One turning vector, and how many ticks it has turned
The counts run from 0 to 438.
[-31 -24 -28  13  10  -4  32  19  -9 -18 -28  12  10  24   7 -22   7  27
 -27  35  39  22  13  32 -37  -6  33  -2  18   7  -9   0  -4   5 -12  19
  24 -10 -10  15 -20  19   3 -14  -9 -23 -21  28  16]
179
[-24 -24 -36 -16 -28 -20   5  24 -25  -7 -23  13  20  27  37 -12 -22  -4
 -14  28  20  -6 -10  38 -22 -31  18  23   4 -14 -37 -19  36  -1 -29  28
  25 -13 -11  13   0  -2   3   3 -12   1  -7  21  18]
72
[-26 -10   0   2 -10 -20   8  24 -22   5 -23  -6  15  31  36 -26 -21  16
 -37  35   7  -9 -14 -10 -35 -29  28  12   7   1 -19   4  26   6 -14  28
   3 -24 -25   9  -9   3   4  -2 -13 -23 -11  16  41]
36
[-29 -17 -28 -17 -14 -18  -4  25 -10   1 -27   0  18  11  18  -9 -38  13
 -22  43  28  27  12  40 -26 -10   5  16   9 -15 -44  -6  19  -3 -33  31
  11 -27  -9  20   2   7   1   2  -7  13   5  20  27]
50
[-12  -7 -23 -10  -5 -39   3  15 -33  -2 -21 -12  38  33  16 -15 -14 -21
  -6  42  30   8 -23   8 -11 -21  10  17  23 -18 -18 -15  32 -16 -31  14
  15 -23 -23  38 -19 -23  -4   1 -18  -7  -3  18  10]
413
[-33 -13 -15  -1  16  -3  10  28  -8  -9 -19  -2  15  41  23 -10 -23  46
 -33  48  21  17 -22  18 -35  -7  22  16   2  10 -34   6  17   5 -17  22
  15   6 -12  -1  -5  41   3  -7   1 -25  -5  26  24]
68
[-22 -11 -20  -4  11 -14  -2   6  -2  -8 -14   4  32  56  18 -29   2  -9
   3  58  23  19 -27   7 -22 -23  18  27   7   3  -6 -19  20 -17  -2   9
  29  -1 -15  51 -18   3 -20  16  -4 -17 -10  25   8]
185
[-19   0 -33  13  -3 -11  22  24 -15 -32 -11  10  37  12   7 -15  19 -11
 -10  29  36  21   9  31 -17 -11   6  23  26 -16 -12   2   0   0 -45  13
  12 -32  -8  26 -22 -30  -5 -19 -17  21 -34  13  14]
193
[-41 -22  -3 -11   7   3   9  29   4  -5 -13  -2  24  45  27 -31 -23  29
 -23  47   1  38 -12   9 -29  -6  34  19 -10   2 -33  14  10   5  -4  28
   9  -5 -31   3  -7  22  -3  -6  11 -15 -20  19  23]
13
[-27   4   4   8  11  -4  23  31  -8  -9 -24  -4  34  37  18 -14   0  39
 -39  32  20  26  -7  -8 -32   0   7  19  14  -6 -24  35   5  11 -28  21
  -5 -14 -29 -15 -16   0   5 -19 -12  -4 -40   4  17]
24
[-41 -13 -35  -4   2  15  -6  18   6 -28 -15  13  30   5  17 -14  -1  -7
   0  49  24  40   1  35 -24 -20  22  20  -3   5 -23 -10   1  16 -39  11
  30 -14  -4  34 -13   3 -18 -11   1  24 -10  31  35]
237
[-26 -17 -32  -7  -3  -8   5  12   5 -18 -25   4  32  31  14  18   3   5
 -23  42  39  12 -11  23   7  -2   5  24  19   7 -65  -4  16   1 -35  20
  11   8 -20  31  -4  -3  -5 -10   3  17  -3  15  27]
348
[-13   5 -19   4  14 -32  33  17  -7 -21   0   9  47  60   4  -6  22  16
 -21  33  34  24 -11  24  -4   4  -3  25  31  -8 -20   8   2 -12 -24  19
   1 -17 -16  13 -10  -9  -8 -10  -4  -7 -36   6  -8]
438
[-25 -16 -17  -3  13 -21   6   2 -10 -24 -10  -4  30  52  17 -14  11   5
  -1  54  26  15 -23  23  -4 -27  41  20   7  15 -27 -16  16  -6 -10   8
  22  -3 -21  42 -16  11 -23   3  17 -31 -12  24   9]
164
[-34 -16 -25  16   4  11  12  16  -5 -19 -38   5  18   2  15 -16   5  14
 -25  37  43  26  18  17 -38 -13  22   2  19   6 -11   3  -3  14 -26  17
  29 -15 -11  19 -26   6   4 -12 -16   1 -16  27  39]
235
[-35 -14   2  -3  24  -3   5  13  14  -7 -17 -10  37  46   8 -18  -2  25
 -18  60  13  52  -1   3 -14   9  18  20   3  10 -35  16  -3  -2  -6  20
  10 -10 -27  32 -11   5 -14   3  13  -3 -24  14  26]
274
[-20   3 -28  -7 -20 -11  12  36 -21   0 -14   9  37  22  35 -24 -21   0
 -18  27  13  11 -14  17 -34 -17  -9  31   8 -29 -20   7  23   0 -47  24
   3 -30 -11  -2  -8 -22   8  -9 -27  26 -20  10  25]
39
[-20  11 -17   8  -5  -2   5  15   0 -12 -14  14  50  27  11  -9  17  -2
 -17  36  37  24   6  12 -18 -17 -16  34  20 -12 -19  10   0  -4 -35  16
   9 -33  -9  31 -16 -29 -13   1 -21  37 -37   6  24]
249
[-12   9 -29   6  12 -22  24  20 -13 -31   4   9  52  57   9  -8  21   0
  -7  37  25  21 -29  21  -2  -1   0  35  23 -17 -21  11   3  -5 -39  12
  -3 -13 -17  21  -9 -16 -10 -13   2   3 -31   3  -8]
437
[-29 -21 -27  -8  -8 -21  15  24 -22 -16 -23   5   7  15  25  -8 -19  23
 -31  33  37   8   6  48 -30 -13  22   8  13  -6 -38 -13  11   8 -34  25
  17 -17  -8   5  -2  21   7  -9  -6  -8   0  18  25]
388
[-23 -10   0  -1 -15 -19  18  13   1   5  -6  13  40  65  33 -15   8  10
 -25  34   7   1 -16   0  -8 -27   5  41  11   1 -36   3  17  -6  -4  23
   4 -18 -24  23   2 -16 -15  16  -8   2 -36   0  14]
0
[-18  -4 -22   9  -2 -17  27  41 -26 -12 -12   5  31  19  32 -24  -7   2
 -30  33  -5   5 -16   0 -16  -4  17  22   9 -15 -15  15  16   9 -44  32
  -8 -12 -28  -2 -12 -17  19 -35 -14  -3 -20  14  29]
59
[ -9   0  -5  -3  -4 -39  15  13 -17  -8  -4  -5  46  62  24  -6   4  -3
 -23  36  15   6 -30   1   7 -13   8  31  23  -9 -39   1  25  -9 -25  22
  -3 -13 -38  25  -7 -24  -9  -2  -4  -5 -18  -1   8]
76
[-34 -21 -38  -8  -8  11  13  36   1 -11 -24  14  24  12  21  -6 -19  18
 -19  35  19  34   0  35 -22   2   1  21   5 -14 -48   8  11   5 -37  27
  16   0 -10   4  -2   4  12 -20  -8  28 -11  23  23]
28
[-25  -4 -30  12 -18   1   9  31  -1  -7 -19  16  48  27  33 -14  -1 -23
 -12  39   3   5 -21  -7 -11 -15   0  37   9  -5 -27   4  22   1 -35  19
  10  -2 -22  32 -10 -35   3 -16 -20  27 -14  15  33]
303
[-36 -17 -16   1 -10   1   9  27  -3  -2 -34   8  10  15  21  -8 -15  39
 -36  35  32  20  20  24 -39  -8  14   5  15   2 -41  14   7   8 -27  29
  19 -23 -15  -2  -8  12   7 -10 -14   8 -18  17  36]
311
[-25  -9 -27  10  29   7  15  16  14 -22 -20  10  42  46  -2  -8  22   9
  -7  48  33  45 -14  13  -9   7   7  22  16   4 -20   3   0  -5 -15   4
  22  14 -11  37 -24  -1 -10  -9   0   2 -27  19   4]
196
[-18 -13 -36 -15 -13 -32   1  19 -27 -10 -14  -4  21  18  14 -16 -22   0
  -8  41  35  14   1  49 -22 -24  16  16   9 -16 -21 -23  19  -5 -32  25
  21 -32   0  31   0   1  -7   2  -5  -3   5  19  15]
127
[-29   1 -15   3  18 -13  15  23 -17 -30 -15 -14  22  20  15 -10 -15  33
 -36  49  22  26 -11  24 -20   5  28   5   7  -4 -28  15   5  14 -43  26
  -2 -15 -14   2 -10  24   4 -30   9 -20  -8  22  21]
386
[-17 -25 -45  -5   4 -19  16  28 -16 -16 -33   1  28  16  -5  -5  -7   2
 -13  32  47  42  10  33 -17  12  13   3  30  -9 -32  -2  14 -11 -34  19
  24  -6 -17  21 -21  -4   6 -11 -11   7  -1  25   5]
423
[-10   6 -23   7   9 -21  15  17 -13 -12 -19   1  49  40   6 -10  17  -5
 -12  32  51  22 -10  13 -23 -15 -13  28  34 -15  -3  -5  10 -17 -27   4
  21 -24  -9  33 -20 -22  -8   5 -23  11 -30  14  -4]
173
[-28  -5 -19  -1 -21   2   3  18   1  -9 -11  17  39  37  37 -17   7 -17
  -3  36  14  -3 -25   3 -22 -41   1  44  -1  -3 -26 -11  23   5 -24  11
  19 -15 -15  31  -5 -21 -13   9 -15  24 -25  14  23]
282
[-20  -7 -33  -9   0 -22  -2  21 -26 -18 -11  -9  16   7  19 -22 -29   1
 -14  50  20  26  -2  42 -23 -12  26   8   7 -14 -15 -13  10   0 -39  25
  10 -31 -14  29  -5   8   3 -18   1 -13   7  26  27]
126
